Look-ups in named tables: a row name and a column name give one cell, copied from the table.

Table turobo
	gop	salu	bufeko	vuruler	sisovuk	rebofi
las	80510	20874	-17512	-25744	-633	51482
lekef	70243	-36582	-4154	-41412	23335	41133
fofemo	-17636	60963	38926	55061	4992	35836
mufore	-54770	75696	44907	51098	20447	28524
pizal	50757	-41726	17310	13358	23359	-382
vuko	-24854	4140	26399	-15106	82131	-29512
narunub	29539	7009	10469	-21725	21505	45375
kogated	-30229	52210	40172	49287	2285	49711
zoge	64320	9230	6061	29467	9310	2288

What is the rebofi of narunub in turobo?
45375
What is the bufeko of kogated in turobo?
40172
What is the vuruler of zoge in turobo?
29467
What is the vuruler of mufore in turobo?
51098
What is the salu of las in turobo?
20874
What is the salu of kogated in turobo?
52210
What is the bufeko of mufore in turobo?
44907

Table nevob
fields: sem, gipem, dito, faro
vubi: [-9.0, -1.2, -2.8, -2.1]
dobivi: [-6.8, -2.6, 1.8, -2.6]
pura: [-7.2, -2.6, 1.7, 5.7]
ves: [-9.8, -1.2, -2.7, -4.5]
tisi: [-6.9, -2.6, 2.2, -3.1]
nura: [-9.5, -1.1, -2.7, -1.3]
mit: [-9.0, -1.3, -2.8, 2.3]

pura, gipem => -2.6
vubi, faro => -2.1
mit, faro => 2.3
ves, gipem => -1.2
mit, dito => -2.8
tisi, dito => 2.2
dobivi, dito => 1.8
mit, sem => -9.0
dobivi, faro => -2.6
ves, dito => -2.7
tisi, faro => -3.1
nura, sem => -9.5
ves, sem => -9.8
pura, faro => 5.7
mit, gipem => -1.3

dis:
,mal,lodapo,duf,zizuza,rotepi,faz,vezesiv
kam,877,526,415,80,303,633,481
tirudu,271,308,327,323,263,316,308
nuf,301,450,411,198,295,289,361
ton,225,388,298,269,307,224,315
vadut,190,426,265,259,307,228,364

kam, duf -> 415
ton, rotepi -> 307
kam, rotepi -> 303
nuf, lodapo -> 450
nuf, vezesiv -> 361
vadut, vezesiv -> 364
tirudu, rotepi -> 263
tirudu, duf -> 327
nuf, mal -> 301
kam, lodapo -> 526
ton, zizuza -> 269
kam, mal -> 877
ton, mal -> 225
vadut, lodapo -> 426

galufis
         kip  sadurom  loramos  depagez  lifegev  mapari  kulivi
ror       36      -14      -29      -23       12      -3      61
fima       5      -27      -71      -10       30       2       4
puluzus   28      -15      -85      -33       35     -18      34
dedero   -12      -22      -87      -18       51     -12      11
sidida    -1      -18      -97      -25       50     -20      21
vuf       41       -5      -78      -43       37     -28      60
nurudaf   55       -7      -59      -32       22     -13      60
ravon     18      -19      -94      -23       43     -15      17
vik       43      -19      -36      -16        8       8      37
maka       7      -28      -76       -8       31      -1      -1
borovod   -9      -26      -90      -19       50     -10       4
muz       48      -13      -60      -32       23     -15      56

fima, loramos -> -71
vuf, lifegev -> 37
puluzus, depagez -> -33
puluzus, sadurom -> -15
vuf, mapari -> -28
fima, mapari -> 2
vik, lifegev -> 8

ran.csv
,roduk,rad,zelo,dodi,sog,lav,dutuv
vid,-29.969,58.062,-48.740,65.245,51.024,65.709,-15.879
boradi,60.313,76.191,45.610,77.670,2.527,80.165,-6.344
naro,-40.116,-56.999,-31.203,-76.251,-1.110,-71.540,5.295
tak,32.845,6.598,56.334,-5.873,-13.503,2.239,58.241
zubal,-22.936,49.324,-23.828,85.584,89.313,45.302,-16.574
vunu,-69.815,60.532,-57.719,47.698,14.391,86.558,54.735
dibaveb,75.365,5.908,77.396,1.250,88.108,1.629,12.409

dutuv of vid: -15.879
rad of dibaveb: 5.908
roduk of zubal: -22.936
dutuv of dibaveb: 12.409
dodi of vid: 65.245
dutuv of vunu: 54.735
lav of tak: 2.239
sog of zubal: 89.313
lav of zubal: 45.302
dutuv of boradi: -6.344
dodi of naro: -76.251
sog of tak: -13.503
Row with the largest dutuv: tak

boz =
fields: nirug, vak
petiven: [243, 163]
zeli: [60, 44]
guki: [127, 130]
bazusu: [182, 108]
litor: [131, 130]
fek: [143, 120]

petiven, nirug -> 243
litor, nirug -> 131
fek, nirug -> 143
zeli, nirug -> 60
guki, vak -> 130
bazusu, nirug -> 182
zeli, vak -> 44
petiven, vak -> 163

Table dar
,nef,lovan,desofod,konov,gamuf
votu,0.620,0.395,0.642,0.655,0.388
meke,0.654,0.244,0.685,0.547,0.275
tur,0.608,0.452,0.491,0.117,0.469
rine,0.526,0.428,0.729,0.789,0.502
gemir,0.358,0.747,0.892,0.637,0.843
sira,0.547,0.738,0.188,0.342,0.577
reke,0.509,0.737,0.364,0.645,0.464
gek,0.706,0.476,0.600,0.239,0.535
timi,0.585,0.507,0.542,0.619,0.554
bigo,0.502,0.732,0.322,0.615,0.529
gutib,0.495,0.669,0.974,0.599,0.613
lel,0.466,0.513,0.570,0.812,0.635
regik,0.453,0.546,0.471,0.901,0.664

nef of sira = 0.547
nef of bigo = 0.502
gamuf of meke = 0.275
konov of gemir = 0.637
desofod of gemir = 0.892
gamuf of gemir = 0.843
konov of regik = 0.901
nef of lel = 0.466
lovan of votu = 0.395

gisudop:
	sofe	totogu	memeno	ziz
ramivor	-68	-76	-50	-59
zolin	-49	-27	-34	-74
maz	-30	-24	-32	-78
vef	38	64	-23	15
tok	-60	-42	-35	-80
riluru	-36	-43	-41	-50
vogo	-50	-11	-26	-96
rovebo	-23	-79	-51	-51
sasura	-37	-41	-32	-62

vef, sofe => 38
maz, ziz => -78
ramivor, ziz => -59
maz, memeno => -32
vogo, ziz => -96
rovebo, totogu => -79
ramivor, memeno => -50
ramivor, totogu => -76
tok, ziz => -80
rovebo, memeno => -51
vogo, memeno => -26
vogo, totogu => -11
zolin, totogu => -27
zolin, ziz => -74
vogo, sofe => -50
riluru, sofe => -36
zolin, sofe => -49
Row with the largest memeno: vef

bomapa:
         zesagu  zogek    biz   popa    bag    suf  lazun  vimorib  mizom    mis
nebeled    0.04  -0.47  -0.71  -0.65  -0.39  -0.05  -0.14     0.33   0.10   0.98
vulu      -0.16   0.13  -0.04  -0.60   0.52  -0.09  -0.53     0.35   0.08  -0.10
zibo      -0.10   0.38   0.03  -0.58   0.33  -0.50  -0.29     0.21   0.15  -0.41
duledos   -0.34   0.31  -0.25  -0.70  -0.14  -0.42  -0.16    -0.01   0.09  -0.36

nebeled, mizom -> 0.10
vulu, vimorib -> 0.35
vulu, biz -> -0.04
vulu, mizom -> 0.08
nebeled, mis -> 0.98
duledos, bag -> -0.14
nebeled, lazun -> -0.14
duledos, popa -> -0.70

Table vizoso
fields: tob, tizok, bazikin, dolol, pokupat
nabobef: [4.6, 4.4, 3.2, 0.1, 2.8]
ranomog: [2.6, 2.4, 3.2, 3.7, 1.2]
daredep: [1.5, 1.7, 5.2, 2.4, 2.7]
zolufis: [0.1, 3.1, 2.8, 7.8, 8.7]
fif: [3.8, 1.5, 3.0, 4.6, 0.0]
tafogod: [3.0, 2.8, 3.3, 3.2, 3.7]
rak: [4.2, 2.9, 1.9, 5.6, 1.3]
zepek: [1.5, 1.3, 6.5, 0.8, 4.0]
par: [4.1, 2.6, 1.7, 4.4, 2.7]
koz: [2.4, 3.7, 3.8, 2.1, 2.4]
sapiza: [2.8, 5.9, 2.9, 1.1, 2.8]
mabus: [3.5, 0.9, 1.3, 2.0, 3.4]

What is the bazikin of tafogod in vizoso?
3.3
What is the pokupat of daredep in vizoso?
2.7
What is the tizok of rak in vizoso?
2.9
What is the pokupat of mabus in vizoso?
3.4
What is the tizok of nabobef in vizoso?
4.4
What is the pokupat of zepek in vizoso?
4.0
What is the tob of sapiza in vizoso?
2.8
What is the tizok of koz in vizoso?
3.7
What is the pokupat of ranomog in vizoso?
1.2
What is the pokupat of rak in vizoso?
1.3

lakiru:
columns: nugi, zoz, zutu, zapig, bug, nuzatab, demida
sanuke: [884, 538, 665, 487, 282, 377, 594]
pegokin: [314, 700, 288, 516, 923, 548, 388]
bom: [712, 400, 865, 608, 224, 604, 691]
puzisez: [303, 395, 812, 700, 512, 835, 636]
fom: [442, 736, 249, 467, 879, 442, 373]
sozedeb: [672, 453, 800, 547, 294, 524, 582]
liv: [716, 372, 904, 641, 188, 649, 742]
genosu: [302, 591, 441, 630, 813, 716, 550]
falo: [285, 432, 739, 686, 579, 817, 616]
rov: [493, 697, 264, 560, 842, 564, 543]
nubo: [147, 520, 568, 666, 800, 811, 524]
vasopiz: [688, 418, 844, 590, 253, 588, 657]
tizod: [744, 475, 768, 522, 276, 469, 580]

bom, zapig: 608
tizod, nugi: 744
puzisez, nuzatab: 835
pegokin, demida: 388
vasopiz, nuzatab: 588
fom, bug: 879
pegokin, zoz: 700
nubo, zutu: 568
puzisez, demida: 636
bom, demida: 691
sozedeb, nugi: 672
falo, zapig: 686
sozedeb, demida: 582
bom, bug: 224
genosu, demida: 550
rov, zapig: 560
sanuke, nuzatab: 377
falo, nuzatab: 817

